One vector is turned by the same rotation once a step. Each row is the vector after some number of steps, and that number follows the row.
The counts run from 0 to 332.
[136 108 167 175 164 105 100 101 189 153 136 112 124 154 127 117 144 131
 124 117 154 146 104 137  80 115 141  67 103 178  95 107  92  77 128  99
 151 132  91 112 180 179  79 136 126 125 133  95 123 100 120 124 130 151
 129  72 169 126 119 108 144 138 180 115 143 158  87 137 119 150 122 130
 118 145 173 151 130 146 129 140 113  77 109 105  59 128 159 139]
192
[173  93 117  65 136  63  99 147 120 101 119 169 141 160 120 175 158 142
 149  95 154 148 123 119 156 147 164 146 120 142 126 143 144 121 143 120
 154 132  64  84 175 135 134 118 140 138 136  71 157 149 127 118 161 133
 149 146 102  80 102 166  94 121 142  95 145 120  90 125 101 117 168  93
 110 137 116 148  93  90 107 136 100 169 106 142 108 177 156 130]
180
[126 112 156 143 106 110 112  97 184  97 150 126 127 139 122 122 116 132
 136 113 124 149 113 161  85 170 128  68 151 147 122 118 127  94 107 112
 145 176  67  54 167 132 118 143 107 117 122 131 134 188 115  84 181 170
 180 107 160 157  99 139 141 138  88  99 147 161  75  61  86  94  92 142
 109 149  97  96 132 143 127 167 142  95  92 135 122 138 100 109]
210
[130 144 162 194 131 144 133 123 187 138 137 105 124 139 154 104 139 101
 108 117 123 152 105 139  91 112 125  74  85 169 123 110 130  84 129  79
 131 137  87 134 164 133  83 114 128 123 132 133 116 111 114  92 138 115
 153 125 140 146 137 154 180 165 166 130 114 134 114  93  98 163 130 179
  87 142 170 154 138 151 136 162 163  74 103 115  76 122 141  95]
200
[142 115 142  89 119 127 122  95 147 145 170 118 147 121 112 158  97 128
 111  95 137 125 167 148 147 168 142  86 171 147 154 147 123  80 124 134
 115 177  66  64 165 126 141 161  99 111 144  95 127 167 126 106 175 166
 160 119 146 144  85 150  94 127  88 104 134 176  95  75 104 111 118 129
 106 167  86  85 137 143 115 167 116 130 125 123 146 137 111  85]
211
[ 89 106 134 153 123 172  83 104 150 132  84  84 191 151 141  82 131 197
  97 159 167 123 151 114  97 129 136 104 112 163  96 130 136 101 127  83
 163 122 151 125 133 135  96 162 153  92 167 120 155 137 127 122 160 158
 120  84 139 147 101  66 154  80 141  89 115 149 104 118 103 110 106 139
 141 158 139  86 163 113 110 185  73 124 115 118 123 136 154 137]
246
[161  91 139 112 143 116 125 107 164  99 158 113 118 100 119 157 127 105
 171  91 130 143 116 113 144 140 153  86 145 165 162 124 120  79 126  88
 106 122  24  51 191 117 119 138  80 141 116  56 146 160 122 120 135 152
 185 146 126 112 135 189 112 153 116 128 154 120 111 126 129  79 114 106
  95 139 161 152  98 155 150 131 103 153  72 113 117 131 117 140]
72
[111 117 158 184 140 137  87  92 162 144 119 110 154 158 170  92 131 140
 137 144  99 132 144 167  75 139 135  86  92 149 115 112 114  81 122 117
 130 131 101 138 179 122  93 149 104 149 144 116  82 118 105 131 146 165
 162  81 126 121 128  63 141 106 162 115 129 150  97 118 112 135  88 125
 134 148 146 131 161 114 137 178 102  84 114 128 101 108 145 125]
115
[114  96 121 124 126  73 101 119 164 120  96 134 124 157 119 114  96 139
 172 136 124 174 125 173  56 113 168 130 143 147 103 155 175 134 126 111
 191 155  79  86 157 136  99 121 132 141 114 133 113 124 122  92 189 144
 149 165 120 134 143 109 133 168 196 147 113 110 104 135  73 120 107  87
 126 136 124 155 117 118 163 153 109 121  72 145 128 156 120 145]
156
[135 137 142 111 128 123  98 146 113 143 103 117 141 141 150 115  95 114
 126 138 135 128 174 154 141 121 154 113 127 105  83 176 130 109 118 175
 145 119  88 120 128 110 138 127 181 147 201 140 107 108  72  89 175 113
 123 110 101 144  92  92 135 128 176 139  39 147 106 124 101 111 114 113
 134 106 119 135 142 113 110 152 121 145  98 119 110 169 162 169]
120
[145  86 143 136 139  84 102 124 159 160  74 113 145 170 115  71 138 122
 123 115 126 121 101 144 110 128 128 106  84 106 122 141  85  86 107 139
 161 123 112 156 188 146 106 137 125 137 186  89  60  83 112  99 124 119
 151 109 138 118 111  64 162 128 167  85 111 165 101 139 116 117 101  93
 150 137 135 118 153  76 125 131  69  88 103 121 123 137 157 165]
260
[110 102 101 128 128 164 149 157 126 119 100 131 171 156 146  96 138 200
 110  97 113 102 133  94 105  88 134 133  88 200 107 127 153  99 151  95
 112 131 127 120 141  95  88 147 137 106 152 114 162 134 183 128 126 111
 166 163  77  79 116 129 146 107 143 106 122 130 121  59  89 108 110 130
  87 151 108 105 129 124 167 131  65 121 134 102 139  97 157 109]
23
[109 131 105 132 146 153 138 154 128 129 118 118 174 140 155 161 133 145
  97 102 146 134 154 104 150  92 160 116  80 200  92 109 140 125 169  81
 126 106  95 117 173 123  90 155 146 158 129 113 155 122 145 151 124 125
 154 113  90  73 139 137 115 124 160 136 101 132 120  84 122 151 144 158
  65 130 144 141 119 151 162 132 106 135 158 106 105 113 180 117]
307
[141  59 139  98 133 105 115 129 136 131 130 122 173 111 125 160 113 133
 127  98 151 116 161 109 162 144 152  83 145 147 114 154  82  88 126 170
 131 126  75  67 163 106 136 183 123 135 177  74 127 151 126 119 161 189
 148  72 144 121  96 131 114 106 117  97 147 162 120  81 122  88 122 108
 146 148 102  99 125 120 106 105  92 141 129 109 133 133 136 126]
220
[144  85 132 124 118  98 107 107 172  86 125 127 107 121 116  82 149 190
 158 113 115 124 116 119  75 149 109 116 135 156 164 151 137  97 118 101
 124 152 101 111 150 115 110 159 110 149 132 119 119 166 156  92 159 127
 142 178 112 125 116 149 176 185 113  89 140 109  91  92  93  85  96 109
 139 145 117 105 143 118 183 140  72  95  64 124 142 150  93 128]
141
[155 135 149 123 126 115 142 123 143 148 136 131 161 178 137 138 139  65
 109  77 127 129 135 119 172  98 139 112 104 129 113 139 118 109 145 163
 136 126  31 129 187 118 117 131 162 134 179  94 117 101  96 107 138 104
 173 115  98 105  85 133 109 143 154 133  93 150 143 117 152 167 159 135
  69 153 141 130 108 132  96 117 154 122 116 124 113 135 162 128]
198
[129 110 149 143 125 132 147 152 143 118 118 131 187 164 137 105 161 129
  65  96 148 118 150 125 109 116 140 105 101 146  63 110 125  74 128 168
 143 126 106 130 134  86 125 145 146 151 191 121 137 102 125 110 151 145
 119  94 143 151  57 151 160 130 164  96  60 146 109  47 115 177 130 159
  97 128  80 135 140 122  85 103 147 102 129 103  65 127 137  95]
214
[173 122 183 143 116 112 132 138 115 160 161 143 116 153 140 153 135  57
 115  47 111 120 153 150 158 144 160  91 129 146 129 152 128  98 114 167
 115 151  31 145 193 118  86 132 135 103 159 106 103 121  98 118 158  92
 202 161  97 129 115 131  84 151 157 147 115 141 111 128 115 123 128 122
  99 165 169 122 109 119 124 154 161 137 108 136 137 138 162 119]
320
[118 133 118 138 139 175 136 146 136 116 104  96 198 134 188  95 130 159
 126 161 108 134 181 114 129 109 157 158 102 185 112 121 155 128 148 126
 122 109  96 109 135  91 115 141 177 120 120 107 150 114 143  95 177 150
 181 133  93  88 112 123 142  71 114 111  90 125 132  97 103 110 123 145
  73 174 153 121 129 149 145 199 119 170 112 139 140 129 139 101]
239
[143 108 167 146 126 115  92 152 137 141 143 145  99 100 149 134 128  91
 117  68 175 121 112 115 156 175 151 107  97 173 137 141  88  88 116 111
 140 128  29 142 179 141 100 156 143 152 171 131 151 147 122 132 139 112
 133 116  95 137 149 163  91 175 171 145 120 120 131 116 109 105 138 128
 113 131 179 159  91 119 151 132 145 112  74 104 142 153 153 141]
312
[141  98  71  79 131 122 150 160 101 154  96 118 184 155 135 118 147 165
 111  83 123 114 161 131 150  80 129 131 123 134 107 186 120 116 157 154
 102 152 105 110 182  88 106 128 142 138 163  83 116 130 154 131 140 122
 146 125 100 103  87 112 115 139 162 102 111 140 161 103 116  96 125 116
 134 133 106  99 121 111 127 100  41 141 129  93 135  82 150 146]
144
[115  96  92 108 109 126 113 164 137 166 122 162 147 147 108 101 130 142
  59  55 166 132 134 135 108 108 146 118 114 131  87 165 152 126 132 140
 177 154 143 134 135 134 119 141 162 130 206 159 130 106 138 106 172 114
 126 122 117 147  93 112 107 146 191 123  28 126 158  82 109 137 104 107
 125 123  79 134 119 124  96  89 106 109 115 122  95 134 163 164]
282
[125  72 123 127 143 135 136 142 125 161 142 109 174 137 133 153 111 135
 113  86 160 124 150 156 166  92 154  98 118 165  92 141 131 112 183 113
 129 141  88 101 201 141  80 166 153 144 143 117 107 138 134 154 141 120
 174  98 143  88 125 115  60 110 198 121 152 156 135 120 115 124 124 131
  80 139 119 135 131 130 137 116  87 135 161 111 115  78 187 131]
306
[120 129 103  86 102 132 110 145 139 130 135 122 134 100 131 114 140 163
  99  60 176 119 149 121 128 130 111 106 129 157 116 176 137 122 134 115
 143 166 116 104 117 107  94 183 145 157 157 155 154 151 134 103 174 109
 101 144  78 134 121 147 121 173 166 145  56 133 170  58 109 122 104 139
 113 127  95 129 135 109 146 115 105 119  90  93 136 155 133 175]
281
[120 154 134 127 162 174 142 125 140 105 144 126 191 142 124 161 127 154
 105 112 184 137 135  95 141 118 164  97 132 188 104 129 156 101 155  79
 147 104 119  90 156 170 115 107 159  75 128  92 160 147 131 103 135 156
 152 127 145 123 103 144 116  76 109 101 108 190  97 107 100 124 148 155
  32 163 151 109 131 143 105 195 126 163 108  99  88 154 152 116]
324
[148  73 134  93 118  96  95 143 150 153 145 147 117 156 100 124 111  61
 118  67 146 154 118 122 158 138 152 134 150 156 136 177 126  90 102 141
 184 147  68 153 204 146  84 141 125  96 149  91 116 149 133 137 161 115
 184 137 113 113 125 104  67 136 163 122 140 138 125 152 112  75 113  97
 130 155 136 133  92 108 121 129 130 144  92 147 140 139 148 170]
166
[ 98 132 134 121 148 117  77 131 132  93  79 123 169 116 183 129 134 204
 154 172 147 140 167 125 113 160 149 105 114 146  99 121 144 106 117 107
 146 102  98  89 124 114 129 142 161 179 171 116 164 149  99  80 180 172
  95  96 105 132 115 148 152 125 127 127  93 114  75 120  73  88 138 136
 137  92 123 138 128 125 132 153 105 142  99 101 111 172 128 134]
110
[159  92 140 120 165  92 109 108 166 117 120 121 136 140  99 151 108  90
 164 133 131 164  90 164 111 130 152  96 129 149 128  97 120  92 109 104
 151 138  67  82 200 154 138 110 110 103 111  54 119 132 111 102 143 197
 177 124 167 102 130 155 147 143 141 107 157 156  98 155  95 116 118 120
  95 147 177 134 104 147 118 147 102 121  97 135  89 174 133 137]
71
[147  93 116 130 137 132 136  90 166  81 112 144 144 135 123  87 156 136
 177 110  96 135 110 106 108 129 140 140 109 145 145 123 130 110 104  95
 129 143  77 125 150 129 129 124 103  94 133  53 119 144 140  84 125 134
 187 171  85  80 126 135 179 144 111  72 146 132 106 117 122  86 103  90
 121 155 142 124 131 110 171 175  63 126  60 132 173 158 124 119]
140
[140 103 163 150 160 142 127 124 114 158 102 106 171 162 161 105 106 124
 133 138 146 105 161 155 151 130 147  78  99 155  81 101  80  72 141 161
  99 137 131 125 199 134 103 141 112 119 179 105  98 107  81 110 119 139
 146  75 132 120 142  69 138  87 145 101 137 184  93 126  90 108 110 127
 116 151 141 105 151 128 125 173  93 102 114 116 112 117 163 103]
107
[ 99  89 109 135 117 156 114 161 162 188 129 124 140 128 143 106 118 149
  84  62 159 122 145 142  99  95 149  82 135 198  80 147 133 110 154 105
 168 137 140 119 148 149  73 178 141 137 172 164 118 121 121 133 158 123
 132  95 110 131 126  91 100 126 196 158  90 160 148  98 100 129 113 132
 129 118 126 115 153 132 159 124 109  67 124 114 115 109 164 160]
160
[108 139 171 174 131 160 105  92 185 103 122 126 151 142 145 119 142 188
  95 105 154 117 131 101  87 162 125  57 123 164 117  87 136  86 148  67
 126 143 102  97 152 158 102 141 129 130 138 109 138 154 145 112 144 151
 146  90 134 137 107 122 147 112 115 108 147 151  69  71  94 140 119 154
  83 139 126 108 167 132 131 165 135  83 145 106  84  91 114  74]
331
[119  89 121 133 141  85 114 142 173 127  92 144 157 175 128 130 132 196
 121 113 151 155 113 127 101 100 143 116 107 167  84  66 177 117 151  86
 189 111 118  85 139 143 123 135 137 124 147 103 169 126 149 123 134 167
 147 108 148 108 131 128 145 132 187 102 121 115 109 107  99 148 145 135
 105 122 132 145 108 104 141  98 115 115 142  96  70 149 142 140]
300
[118 105 132 148 148 124  92 112 162 103 117 136 143 164 118 137 153 217
  98 109 175 118 113 119  98 147 158 110 139 175  91 104 164 111 158  60
 157 118 127  99 148 171  97 147 136 120 141 115 175 147 169 125 162 156
 107 111 132 108 116 175 134  95 152  92 135 128  85  98  97 129 131 135
 111 100  97 136 148 113 130 139  98 110 137  95  84 144 146 135]
178
[117  55 128 134 118 110  85 155 146 151  97 144 117 134 145  90 139 149
 125  84 139 132 119 153 105 128 133  94  93 159 101 122  77  72 130 133
 145 133 132 147 177 145  76 165 102 120 178 144 110 118 122 134 129 109
 124 123 114 129 134  98 136 152 190 103 141 107 138 117 105  92 108 108
 165 103 113 141 131  68 168 102  73  97 112 132 116 148 174 180]
29
